One vector is turned by the same rotation once a tick. Each row is the vector after some number of ticks, and that number follows the row.
The counts run from 0 to 206.
[ 33.3  -5.7 -23.6  22.7 -42.7 -27.7  13.6 -15.8  20.2  52.5  15.2  22.2
 -14.1  -2.8  10.3  17.3   3.2  19.9 -23.6 -14.3  20.2  11.2 -13.7 -40.1
  20.6  23.2  12.9  -4.4 -47.0   8.9  -9.5  22.0  11.0 -11.9 -17.8  32.3
  -0.6  13.8  22.4  13.8 -22.4   2.7 -53.6  23.4 -17.7 -15.2  26.6]
75
[ -4.2  -9.2  -5.2 -16.5   5.8   0.0   2.0 -16.6  45.8  13.2  17.4  -3.4
  -2.4  -5.9  31.2  20.1 -23.0 -21.7  -5.3  16.8  -4.0 -33.1 -35.3 -28.4
  21.8  -9.8  -0.5   7.8 -40.4 -11.4  10.3  21.5   2.1  21.2   7.9  36.2
  31.4  41.2 -12.5  14.6 -25.0 -31.0 -14.7   0.2   9.0 -20.9  61.7]
142
[  8.4 -15.5  27.3 -45.8  24.4   8.6  37.2 -34.2  34.8  11.5  18.7   1.7
  25.9  -4.7  27.3  26.6   4.1  -7.2 -26.1   2.6  22.4 -21.6 -34.7 -14.0
   0.8 -25.1  -2.0  -8.6 -53.2  -1.1  35.4 -22.6   5.0  26.6   9.5  28.8
   7.0  26.1   2.4   7.0  -3.4 -18.7  -9.8 -11.8  30.4   6.3  22.5]
192
[-23.9 -16.1   5.6  -8.5  20.2   7.3  17.3  22.4   3.5 -23.2  12.4 -53.8
  16.6  -7.8   3.0   5.2  25.0   3.2  11.6  10.7  17.9  18.9  55.8  23.3
 -16.5 -14.3 -34.5  29.0  27.8 -11.7  -5.3 -15.1 -14.0  44.7  -9.5  -9.6
   1.8  27.8  -9.9   2.8 -31.5 -18.9   0.9  18.9 -23.8   8.1 -29.4]
105
[ -5.4  -7.1 -25.4  -8.5 -11.8 -36.6  27.7   1.2  25.6  -1.5 -13.5 -27.5
  -5.0  21.8  10.2  20.5  15.7  -1.4 -24.6  42.7  22.0  19.1  30.2  22.8
  29.0 -16.8   8.8 -10.9  -9.7 -20.0  41.2 -41.8 -10.7  10.7  23.2  15.2
  28.0  -6.1 -17.4  37.8 -25.9 -12.7  10.2  45.3 -28.2  28.7   8.7]
31
[-35.9   4.6  33.0  -1.8  18.7  -8.3  18.1 -12.6   4.6  -5.9  11.7 -22.8
 -24.6 -11.8  36.7  11.5  -7.0   9.1  21.2  27.7 -34.6  -0.3  39.6  10.9
  -6.6  -9.1  -0.7  17.0   7.7 -23.0  15.7  -2.0  -8.1  40.4 -26.9  44.2
  53.6  27.6 -23.5   9.9 -35.0  -7.9   2.6  24.1 -18.6 -14.1  30.5]
42
[ 32.0 -22.2 -48.5  30.4 -23.7 -29.6  -0.5  12.2   8.2  35.7   5.1   5.5
  -3.7 -11.5  -4.9  16.9  37.0  14.3 -29.0   0.4  31.1  17.4   0.5 -21.6
   6.9  -1.0  -3.0   6.8 -58.7   1.3 -21.2   1.7  19.1 -27.3  -0.6  13.9
  -1.3 -12.5  30.4  13.8 -25.2   6.8 -34.5  28.1 -46.8  13.6  -5.1]
73
[ 16.5 -22.5   6.6  16.2   3.6   9.6   6.8 -80.1  15.8  22.4  28.3   2.9
  12.5  13.7  35.2  29.0   3.3  -2.0 -23.7  21.6  -2.1  -1.5   3.5 -24.1
 -10.7 -27.8 -11.0   7.9 -22.5   1.6 -10.8  11.7  34.4  14.2  21.5  32.3
  25.7  37.3 -15.7   8.6 -14.6   8.1  -9.0   3.9 -25.3   7.0  42.9]
198
[-11.4   1.3   1.0  27.5 -20.7 -27.5  19.2  30.2   0.2  -5.2  14.1 -27.3
  -9.2  -0.1 -10.5   2.7  29.2  30.8  16.8 -16.6  17.7  26.5  52.1  -7.1
  -1.8  30.8 -19.8  28.5  37.9   0.2 -28.5  29.2  -3.5  20.6 -36.0   3.0
   3.8  29.2   5.1   1.2 -37.9  -6.1 -32.1  43.9 -32.8 -18.2 -15.3]
164
[-34.8  11.3   8.0  -9.8  -9.4   3.0  21.0 -18.8  45.3 -14.6   6.6 -13.6
  -3.9  15.0  26.9  11.6 -19.9 -18.9  -7.2  19.7  -9.9  -2.8  -5.4  10.2
  29.6 -11.2 -21.7   2.0   9.6 -23.5  14.8  19.2 -36.2  52.0  15.1  22.8
  25.5  40.2 -24.6  16.1 -26.3 -41.9  -9.4  10.6  17.5 -31.9  43.5]
93
[ -5.4 -28.4  -1.5 -37.0  22.9 -10.4  10.4  -6.8  32.9  18.9   5.0 -12.3
  47.6  30.4  20.1  43.8   4.8 -22.8 -17.7   5.0  52.4 -20.7  -1.0 -28.3
  -0.9 -36.3 -13.7  15.6  -4.6  17.8   0.7  -9.1  29.2  -1.2  28.8 -16.3
  31.2  25.6 -15.3   1.3 -28.9 -40.2  10.7  35.7 -21.5  34.3  18.2]
202
[-19.6  -7.8  59.4 -17.5  27.1  11.9  24.0   7.5  -8.0  21.4  18.9  -5.3
  24.0 -16.5  29.7   6.3  -8.2  -8.1  23.6 -29.7  -9.3 -45.9  11.9   0.3
 -33.9 -12.5 -30.0  40.7  -1.2   7.5  -2.1  34.5  -4.6  37.9 -40.5   3.2
  12.2  37.9  -1.7 -13.2 -28.7 -13.3  -7.6   9.7  17.9 -21.6  11.4]
52
[ 34.2 -21.7 -37.5  38.1 -32.1 -30.9   5.8   1.1  11.5  39.4  13.7   9.8
 -13.9 -14.6   1.4  13.7  18.7  26.9 -23.6  -4.0  23.9  26.5  -7.9 -30.2
  12.6   8.2   7.4  -6.4 -46.6  12.5 -24.9   9.8  20.6 -17.7 -10.2  35.0
  -1.4   8.5  22.3  10.5 -23.9  20.3 -45.0  21.7 -38.9  -5.1  12.8]
74
[ 10.0   3.6   0.9  45.7 -27.6 -26.0  25.1  11.3 -14.5  13.5   2.9 -16.2
 -18.3 -21.5   5.2 -10.9  32.8  33.0 -13.1 -13.5  -5.1  42.5  45.6  31.5
 -13.1  11.1 -21.8   7.3   1.2 -12.3  -9.3   1.0 -26.4  24.0 -27.6  20.7
 -24.9 -15.7  24.9  10.5 -32.7  25.7 -33.7  27.8 -38.7 -14.1 -41.2]
172
[-19.3 -15.4 -17.5  21.0 -16.5 -19.5  14.8  45.7   3.0   0.4 -13.4 -30.9
  19.5  19.1  -3.8   4.3  25.8  -5.1   4.1 -15.3  32.1  19.8  44.4  14.2
  -3.5  -9.2 -42.6  22.8  37.4  13.9 -24.9  22.0 -25.3  10.0   3.4 -28.0
 -10.7   7.7   1.3   1.4 -41.4 -21.0 -15.0  44.1 -31.6  -1.5 -34.5]
162
[ 50.6   4.2 -16.2  17.4 -39.3 -25.7  28.6 -35.3  29.9  27.8  31.0   1.7
  -6.4  26.8  24.2  24.3   7.3   7.3 -33.5 -12.2  32.7  11.2 -17.4 -23.6
   2.0  10.6 -17.1 -14.6 -28.2 -15.0  17.2   0.5  -5.2  44.2  27.9  13.5
 -12.2  21.6  -1.1  15.0  -3.5   6.4 -44.5 -18.6  25.9   2.3  13.1]
19
[-18.6  11.6  40.0  -3.8 -19.4 -21.1  37.7 -36.1  19.3  17.4 -19.6   4.6
  14.2  38.2  38.1  34.6 -25.7  -5.9 -19.7  -1.4 -12.2  -8.7   7.3  18.3
   2.1 -26.9   0.4 -15.7  12.5   2.4  31.1  12.8 -26.8   7.9  10.5  17.8
  36.2   3.5  -8.0  20.1 -38.3 -19.1  14.4  45.1   1.0 -12.9  37.0]
36
[ 40.5 -20.6 -38.6   9.5 -16.9 -33.3  12.1  21.7  19.4  57.8   8.1  -1.2
  14.1  -4.3  17.0  11.4  13.5 -23.4 -34.8 -34.0  34.4 -30.6 -27.9  -1.7
   2.8  -0.6 -20.2   8.6 -63.1 -11.2  17.3   7.3 -17.2  16.4  20.6  -9.1
 -25.3 -17.3  16.4   2.6 -17.7  -6.9 -27.8  -6.1  15.1  21.5 -16.1]
70
[ 50.3  -3.2 -15.0  15.4 -15.3 -27.9  16.4   7.7   3.6  57.3  35.8   2.0
 -17.7 -14.8  18.5  13.0   9.0  -2.7  -8.5 -39.9  14.3 -28.7 -11.1 -20.0
 -15.4  20.8 -11.7  18.6 -57.7 -19.2   9.7  10.7  -2.2  30.2 -18.0   2.3
 -11.7  18.5  16.0   1.2 -14.4  11.7 -50.3 -23.6  26.4  -6.4   9.1]
68
[  9.5 -13.8 -43.0 -26.7 -23.0 -42.4  10.2  34.3  44.9  18.6  -6.9  -1.6
   1.1  -0.7  -3.2  17.8   5.9 -11.5 -32.3  11.8  44.5  -1.6 -33.3  -2.0
  46.1  -7.7   8.8  -7.8 -59.0 -10.0  34.0 -18.2 -12.5   1.9  20.0   8.9
  -6.0  -6.7  20.3  18.5 -16.1 -29.4 -21.0  18.1   7.2   2.6   2.8]
79
[ 11.2 -33.8   8.5 -11.6  12.6  14.2  24.3 -22.0  13.2   1.5  -1.2  -1.8
  34.4 -33.6   4.1  16.4  38.6  13.6 -43.7  18.4   6.8  32.3  -7.5  12.2
  -6.6 -37.4  -3.8 -10.2 -49.9   9.6   4.6 -28.2   9.6  -5.3  -7.7  39.7
  -8.2 -11.1  40.8   4.6 -12.7   1.1 -10.4  22.6 -40.4  13.7 -15.4]
187
[ -4.8 -36.9 -13.9 -10.0  11.2  -7.2  -1.2  -2.2  30.2   8.0   2.6  -5.2
   6.6 -28.1  13.3  19.1  11.1   7.8  -7.8  44.7  11.8   2.6 -13.1 -30.3
  19.2 -19.0  19.0   3.6 -55.0  10.1 -14.4  -0.1  37.4 -21.7 -12.7  43.5
  36.3  18.3   7.3  10.3 -30.9 -12.2 -14.7  37.2 -46.5   0.6  36.5]
139
[ 42.2 -24.6  -9.3  10.1   2.5 -29.2  29.5  18.2 -12.9  33.0  -3.7 -16.3
  14.9 -20.8  12.7  13.2  36.4   1.2 -29.9 -24.3  16.7  -8.2  32.3  28.7
 -28.9 -18.2 -15.9   1.9 -40.2 -13.8  20.9 -36.4 -10.9   3.4 -10.2   0.0
 -14.0 -43.5  25.2   2.9 -22.7  26.7  -5.0  20.4 -23.4  37.3 -40.1]
121
[-30.3 -28.5 -34.6   8.3   1.9 -20.4  -5.6  35.3  18.5 -16.8   8.9 -47.8
  -4.9   5.8  -2.6   5.2  16.5 -10.5  21.1  25.7  23.1  10.5  39.1 -15.5
   9.3   9.4 -23.2  35.0  10.1 -15.8 -30.2  14.5   3.9  26.4   7.8  -8.7
  12.6  45.8 -25.9  -4.3 -50.0 -31.2 -12.9  25.7 -35.5   2.8   9.8]
155
[-24.9  -5.3 -20.6  10.8 -18.0 -21.0  19.4  38.7   5.9  12.3 -17.8 -13.0
  23.0  32.1  -1.3   0.8   6.8 -20.3   5.1 -23.7  35.7   4.2  27.1  21.3
  -3.2 -10.0 -55.0  20.5  41.5   5.0 -21.2  30.9 -37.0  17.8  19.1 -30.9
 -13.1   5.0   2.1  -1.3 -41.0 -25.8 -11.6  36.2 -18.6  -8.8 -24.5]
161
[ 16.2  -0.4 -30.4 -14.9 -23.2 -41.6  13.0  23.4  43.2  31.2  -5.6  14.4
   8.4   5.5  -1.4  20.1  -8.5 -10.2 -19.2  -7.1  37.0 -16.8 -41.9 -18.9
  40.2  -0.9   7.6 -14.7 -53.5   0.3  29.3  -3.3 -15.4   1.8   5.6   6.8
   0.9  -2.3  18.7  18.4 -17.6 -32.9 -26.5  21.9  22.9 -10.0  16.3]
78
[  8.7 -18.6 -62.5   4.4 -20.3 -32.7   0.9  18.7  33.9   4.9  -3.9 -10.2
 -19.2 -10.5   2.0   5.5  16.3  -2.1 -26.8  47.0  10.2  27.2  -6.1  -3.6
  36.6   0.2   5.3  -5.5 -53.7 -25.0  12.1 -18.2  -5.6   3.4  14.8  38.1
   8.0  -6.7   7.2  28.1 -22.7 -15.5 -22.5  24.4 -33.4   5.6  16.1]
81
[ 32.3   2.7  35.3  -7.8  -7.6 -21.0  27.7  -9.3   0.8  55.1  11.4  18.4
  14.9  -4.7  25.3  30.2  -2.9  11.3 -29.9 -47.5   8.7 -29.5 -26.3  -7.3
  -8.0  -9.1   7.4  -7.3 -54.0  18.7  33.4   2.0   0.1   1.0 -42.4  27.3
   6.5 -10.7  31.4   6.8 -19.2   8.3 -21.0  15.2  10.1  -4.4   8.2]
126
[ 24.4  -2.3  32.4   6.1   6.0 -10.3  32.0  12.9 -21.0  21.2  31.5 -22.7
  -2.6 -17.5   5.5  10.6  31.4  44.3   5.5 -25.9  15.0  11.1  55.6  -7.5
 -30.9  11.0 -14.4  22.4   5.1   3.1  -4.4 -15.9   9.7  18.6 -53.0   4.2
   4.6  26.6  17.9  -1.7 -25.1  18.8 -31.8  26.0 -23.8  10.1 -31.3]
115
[ 46.4   6.9 -21.4   4.5 -34.7 -20.4  32.6 -33.0  38.0  29.8   9.3   3.1
   7.4  28.9  19.4  29.0   1.9 -12.3 -39.1 -10.3  48.1   8.4 -18.5  -5.0
   8.4  -7.5 -20.2 -17.6 -27.9 -13.8  21.3  -8.3 -21.9  38.5  39.8   3.2
 -14.0  10.5   1.8  16.0 -11.8  -9.5 -28.5  -9.5  26.7  12.1   6.8]
20
[-31.0 -17.5  25.7  -7.2  35.5   6.3  11.8   8.5  -2.5  -2.3 -14.0 -30.2
  35.6  -9.9  17.5   0.7  18.6 -29.3   2.7   9.6 -18.5 -10.9  31.3  36.2
 -29.0 -53.7 -39.0  25.3   5.9   6.3 -11.5  -1.4 -16.2  14.2   5.9   4.0
  11.0 -13.7   8.1  -4.9 -45.8 -17.4  37.4  34.3 -36.0   9.0 -15.4]
47
